[-55  29  18   6   8 -40  20] : <75>
[-38  24  11  14   3 -30  14] : <100>
[  4   4  -5 -21  -7  11  -6] : <80>
chg <100>: [-38  24  11  15   3 -30  14]
3, [14]
chg <75>: [-55  29  17   6   8 -40  20]
2, [18]

[-9  6 -5  5  6 -2  3  4] = <137>
[-6  2 -2  2  4 -2  2  2] = <197>
[-14  39  14  15  -5  -6  14  14] = <106>
[-22  10 -10  11  15  -7   7  10] = <151>
[-6 16  7  6 -3 -3  6  7] = <132>
[-9  6 -5  5  6 -2  1  1] = <192>
[-23  26  25   7 -10 -16  14  19] = <31>
[-1  2  1  0 -1 -1  1  1] = <21>
[-18  29  22   9 -10 -12  13  17] = <88>
[-2  7  1  3  0  0  3  2] = <40>
[-12   1   2   1   3  -8   3   6] = <203>
chg <88>: [-18  29  21   9 -10 -12  13  17]
2, [22]
chg <31>: [-23  27  25   7 -10 -16  14  19]
1, [26]
chg <197>: [-6  2 -2  3  4 -2  2  2]
3, [2]

[ 18 -16  -3  18 -16 -21] : <135>
[ 10  -5   0  10  -7 -30] : <78>
[ 10  -5   0  10  -7 -10] : <64>
[-20  17 -30 -39  22  22] : <149>
[ 10  -5   0  10  -7 -34] : <96>
[-21  17 -27 -37  22  23] : <157>
chg <64>: [  9  -5   0  10  -7 -10]
0, [10]
chg <96>: [ 10  -6   0  10  -7 -34]
1, [-5]

[-4  8  5 11] = <37>
[ 20   4  33 -19] = <89>
[-14  -3 -37   0] = <17>
[20  4 49  5] = <94>
chg <17>: [-14  -3 -37   1]
3, [0]
chg <89>: [ 20   4  34 -19]
2, [33]
chg <37>: [-4  9  5 11]
1, [8]
chg <89>: [ 21   4  33 -19]
0, [20]
chg <89>: [ 20   4  33 -20]
3, [-19]
chg <17>: [-15  -3 -37   0]
0, [-14]
chg <89>: [ 20   4  33 -18]
3, [-19]

[  7   5  10  -7   5   2  -1  -4 -17 -10  16  -5   5 -31 -33  -6 -11   2
  16 -16   1 -10   7   3   1  -7  12 -13   6   1  14 -22  17 -15  -2 -11
 -23 -14 -12  11  -1   2   5  16  -7  11  -9   2  18   7 -10  -4  -1  -3
  23  -4 -20  -8   6   3] = <74>
[ 18   0  14 -14  11  -7   0  -2 -15  -3   9 -20  11 -17 -24  -2 -20  -6
  13 -21   8 -11  12   6  -1  10  17 -24   0  -7   4 -23  17  -3   4 -13
  -9  -6 -27  10  -2  -1   6   7   3  16 -11   3   8   3 -14   4   5  -5
  10  -2 -15   5   5  12] = <15>
[  7   5  10  -7   5   2  -1  -4 -17 -10  16  -5   5 -13 -33  -6 -11   2
  16 -16   1 -10   7   3   1  -7  28 -13   6   1  14 -22  17 -15  -2 -11
 -23 -14 -12  11  -1   2   5  16  -7  11  -9  -1  18   7 -10  -4  -1  -3
  23  -4 -26  -8   6   9] = <73>
[ 18  -1   7   3   5   7  12   8 -20 -16  12   0   8 -22 -28   2  -4   5
  23 -17   4  -7  10   5  -4   1  15 -13  12   2  16 -31  23 -16   2  -5
 -23 -24 -12  15   3  -3  -4  10   0  17  -4   8  20  14  -9   8   1  -5
  16  -9 -30  -1   5  -3] = <124>
[ 11  -1  16  -2 -15   8 -14 -13  -3   8  12 -16   8 -40 -35 -20 -17   7
  14 -17  14 -14  -8  14   2  -4  23 -19   5  -9  10 -16   8   1   1 -20
 -19  -1  -5 -11  13   8   4  35 -17   6  -5 -22  -2  24 -20 -24  11   8
  19   8 -11 -14  22  13] = <24>
[ 21  -2   8   2   6   5  12   8 -19 -13  10  -5  10 -18 -26   3  -6   2
  21 -19   7  -8  11   7  -4   6  17 -17   9   0  14 -31  22 -12   3  -5
 -19 -21 -17  14   2  -4  -3   8   2  18  -5   8  16  12 -10   9   3  -5
  13  -9 -27   2   5  -1] = <70>
[ 14   1  16 -12   5  -4  -8 -10 -12   3  11 -21  10 -28 -29 -11 -22  -4
  11 -21   8 -14   4  10   1   5  17 -23  -1  -9   6 -16  10  -1   3 -19
 -13  -1 -20   0   1   2   8  18  -7  12 -11  -9   4   9 -17  -9   8   1
  16   4  -9  -5  12  14] = <69>
[ 19  -6  15  -5 -15   8  -8  -2   0   2   7 -14  10 -21 -24  -4 -12   2
  17 -13  18  -9   7   2   0   2  25 -25   6  -9   4 -29  18   2   4  -8
  -8  -4 -17   5  14   8  -1  20   2   6   1  -2  -3  16 -19  -8   4   1
   3  -3 -23   4  11  15] = <142>
chg <15>: [ 18   0  14 -14  11  -7   0  -2 -15  -3   9 -20  11 -17 -24  -2 -20  -6
  13 -21   8 -11  12   6  -1  10  17 -24   0  -7   4 -23  17  -3   4 -13
  -9  -6 -27  10  -1  -1   6   7   3  16 -11   3   8   3 -14   4   5  -5
  10  -2 -15   5   5  12]
40, [-2]
chg <15>: [ 18   0  14 -14  11  -7   0  -2 -15  -3   9 -20  11 -17 -24  -2 -20  -6
  13 -21   8 -11  12   6  -1  10  17 -24   0  -7   4 -23  17  -3   4 -13
  -9  -6 -27  10  -2  -1   6   7   3  16 -11   3   8   3 -15   4   5  -5
  10  -2 -15   5   5  12]
50, [-14]
chg <124>: [ 18  -1   7   3   5   7  12   8 -20 -16  12   0   8 -22 -28   2  -4   5
  23 -17   4  -7  10   5  -4   1  15 -13  12   2  16 -31  23 -16   2  -5
 -23 -24 -12  15   3  -3  -4  10   0  17  -4   9  20  14  -9   8   1  -5
  16  -9 -30  -1   5  -3]
47, [8]

[ -1  32   9  43   6  -4  41   7  16   8  -7  36  10 -13  25   7   1 -14
  -2 -18  -6   7  -9  35   3   6   3  -4 -24  -6 -12  -6   9  30 -16 -25
  25   1   5  41 -27  -8 -18  15  17  24 -11 -12  -1  -6   1] : <57>
[ 20   3 -12  11  20 -13  30   8  -8  49  29  25  -2  -5   4  15   1 -45
 -55  15   3  -3  -2   8  -6   2  -9 -15 -12  13 -13 -17  27  12  41  20
  21  -9  16  11  21  16   4 -35   8  26   0   2  31 -17  -6] : <23>
[-15 -31  30  22 -18 -14  -3 -16 -12 -18  -5  29  41 -11  49   9  19   1
  17  -5 -11  -9  37  11   1  10 -14  -7 -23  -7  -1   4  14 -30  -7   7
   6 -13 -46   4 -21  15 -22  -6   6  14 -24  11  -4  -4  13] : <98>
[-18  -3 -10  19   4  13 -30 -11   1  35  -6  16  14   2 -24  -8   6  34
  27   8  -2   8  19  -1  -9  -8   9  17  -6  16 -21 -17 -14  33 -13  34
  -4  -1   4  -2 -19  30 -30 -29  18 -12 -12  -7  20  19  -9] : <7>
[-15  -8   5   1 -13 -18  10 -16   9   6  28  19  -5 -20  -9  26  11 -20
  10  -2 -36   9 -28   1  31 -21   9 -24  12  -8   3   4  22 -14   9 -11
   0  12  19 -26   9 -18  -9 -17   3  20  39  13  -1   9 -11] : <54>
chg <23>: [ 20   3 -12  11  20 -13  30   8  -8  49  29  24  -2  -5   4  15   1 -45
 -55  15   3  -3  -2   8  -6   2  -9 -15 -12  13 -13 -17  27  12  41  20
  21  -9  16  11  21  16   4 -35   8  26   0   2  31 -17  -6]
11, [25]
chg <23>: [ 20   3 -12  11  20 -13  30   8  -8  49  29  25  -2  -5   4  15   1 -45
 -55  15   3  -3  -2   8  -6   2 -10 -15 -12  13 -13 -17  27  12  41  20
  21  -9  16  11  21  16   4 -35   8  26   0   2  31 -17  -6]
26, [-9]

[  2  -4  14  25   5  -3 -19   3  -5   2   2  17  -4 -14  -5  -6   7  -8
  -7  -8] = <95>
[  0  -3  14  -7  -5  16 -18  -5 -13 -11  -8  17 -21  12 -18  -4  -4  -6
  -8  -7] = <133>
[  0 -22  29  -7  -1 -12 -20   2   4  -7  -7  21  -2 -11   1  12  -6  20
  16   4] = <179>
[ 12  10 -43   3  23  10  44  11   3   0  18 -54  -5 -21  -1  10   2  28
   1   1] = <123>
[  0 -22  29  -7  -1 -12 -20   2   4  -7  -7  21  -2 -12 -11   4  18 -25
   3  -5] = <72>
[  3 -12  34   2   7  21 -19   8   7   3   9  12  -3 -33   8   7  -4  10
  -2  -4] = <76>
[  3 -12  34   2   7  21 -19   8   7   3   9  12  -3 -33   8   7  -4  10
  -9   7] = <209>
[ -4 -14  38   8   2  -2 -33   1   2   8  -7  15  -6  -5  14   3   5 -18
   5  -4] = <14>
[  1  12 -33 -14   7 -13  38   1  14   0   5 -22  17   0  -5   4   8   8
   4  13] = <51>
[  0  -3   4 -26  -4   9   8  -3   9  -1   1  -9  -4   2   5   9   4  -7
   7   9] = <33>
[  3 -12  34   2   7  21 -19   8   7   3   9  12  -3 -33   8   7  17 -35
   1  -1] = <167>
chg <133>: [  1  -3  14  -7  -5  16 -18  -5 -13 -11  -8  17 -21  12 -18  -4  -4  -6
  -8  -7]
0, [0]
chg <179>: [  0 -22  29  -7  -1 -11 -20   2   4  -7  -7  21  -2 -11   1  12  -6  20
  16   4]
5, [-12]
chg <76>: [  3 -11  34   2   7  21 -19   8   7   3   9  12  -3 -33   8   7  -4  10
  -2  -4]
1, [-12]
chg <167>: [  3 -12  35   2   7  21 -19   8   7   3   9  12  -3 -33   8   7  17 -35
   1  -1]
2, [34]

[-14 -10  -5  -3   5   2  -2   5  -4   1 -10  -6  -1  -6  13   8   2  -3
  -5  -5  10   6  -2  13  -2   6   6   8  -6   3 -26  11  -1   3   4   2
   4   3   4 -11 -10 -17  -3  17   8   3   0 -12   1   9] : <8>
[  0  11  -4  -2  -6   9  -4  -5  -9  18  -2  -9  -6 -14  12  15  28 -19
 -10   5   9  11  11   6  15  17  24  11   6  -2 -13   6   6  -3  -3  -2
   8  24   4   2 -10 -16 -22   6  -6 -22   6 -10  -6   6] : <5>
[-14 -10  -5  -3   5   2  -2   5  -4   1 -10   7  -1  -6  13   8   2  -3
  -5  -5  10   6  -2  13  -2   6   6   8  -6   3 -26  11  -1   3   4   2
   4   3   4 -11 -10 -17  -3  17   8   3   0 -12   1   9] : <139>
[  6   0   0   2  15   1  -8  -1  -5  -7   5   3  15 -14  -8  -1  17  -4
   6   8  -2  -4  19   6  -5   6   9   4  -5  -7   8  -1  10  -2   2   9
   6   7  -5   3  -2  -1  -6   6   3  -8   6  12 -14  10] : <16>
[ 13  -5  -3 -20  17 -23  -4  26  -2  13 -36 -34  -6   7   9 -11 -19 -14
  11  15  19 -14 -41  12 -13 -39 -11 -13  -6   0 -13 -12 -26 -24  -8 -15
  -4  -9 -12  -8   4   8 -19  29 -22   7 -26   3 -15   9] : <103>
chg <103>: [ 13  -5  -3 -20  17 -23  -4  26  -2  13 -36 -34  -6   7   9 -11 -19 -14
  11  15  19 -14 -41  12 -13 -39 -11 -13  -6   0 -13 -12 -26 -24  -8 -15
  -4  -9 -13  -8   4   8 -19  29 -22   7 -26   3 -15   9]
38, [-12]
chg <5>: [  0  11  -4  -2  -6   9  -4  -5  -9  18  -2  -9  -6 -14  12  15  28 -19
 -10   5  10  11  11   6  15  17  24  11   6  -2 -13   6   6  -3  -3  -2
   8  24   4   2 -10 -16 -22   6  -6 -22   6 -10  -6   6]
20, [9]
chg <139>: [-14 -10  -5  -3   5   2  -2   5  -4   1 -10   7  -1  -6  13   8   2  -3
  -5  -5  10   6  -2  13  -2   7   6   8  -6   3 -26  11  -1   3   4   2
   4   3   4 -11 -10 -17  -3  17   8   3   0 -12   1   9]
25, [6]
chg <8>: [-14 -10  -5  -3   5   2  -2   5  -4   1 -10  -7  -1  -6  13   8   2  -3
  -5  -5  10   6  -2  13  -2   6   6   8  -6   3 -26  11  -1   3   4   2
   4   3   4 -11 -10 -17  -3  17   8   3   0 -12   1   9]
11, [-6]

[  9  -2  16 -10  15] -> <125>
[  1 -11   6 -23  11] -> <50>
[ -5  18 -28  25 -28] -> <138>
[  4  28 -48  32 -45] -> <36>
[ 10  -6  13 -27  13] -> <136>
[-5 -5 -5  4 -1] -> <159>
chg <138>: [ -5  18 -28  26 -28]
3, [25]
chg <125>: [  9  -2  16 -10  14]
4, [15]
chg <125>: [ 10  -2  16 -10  15]
0, [9]
chg <138>: [ -5  18 -27  25 -28]
2, [-28]
chg <138>: [ -4  18 -28  25 -28]
0, [-5]
chg <159>: [-5 -5 -4  4 -1]
2, [-5]
chg <159>: [-5 -5 -5  4 -2]
4, [-1]

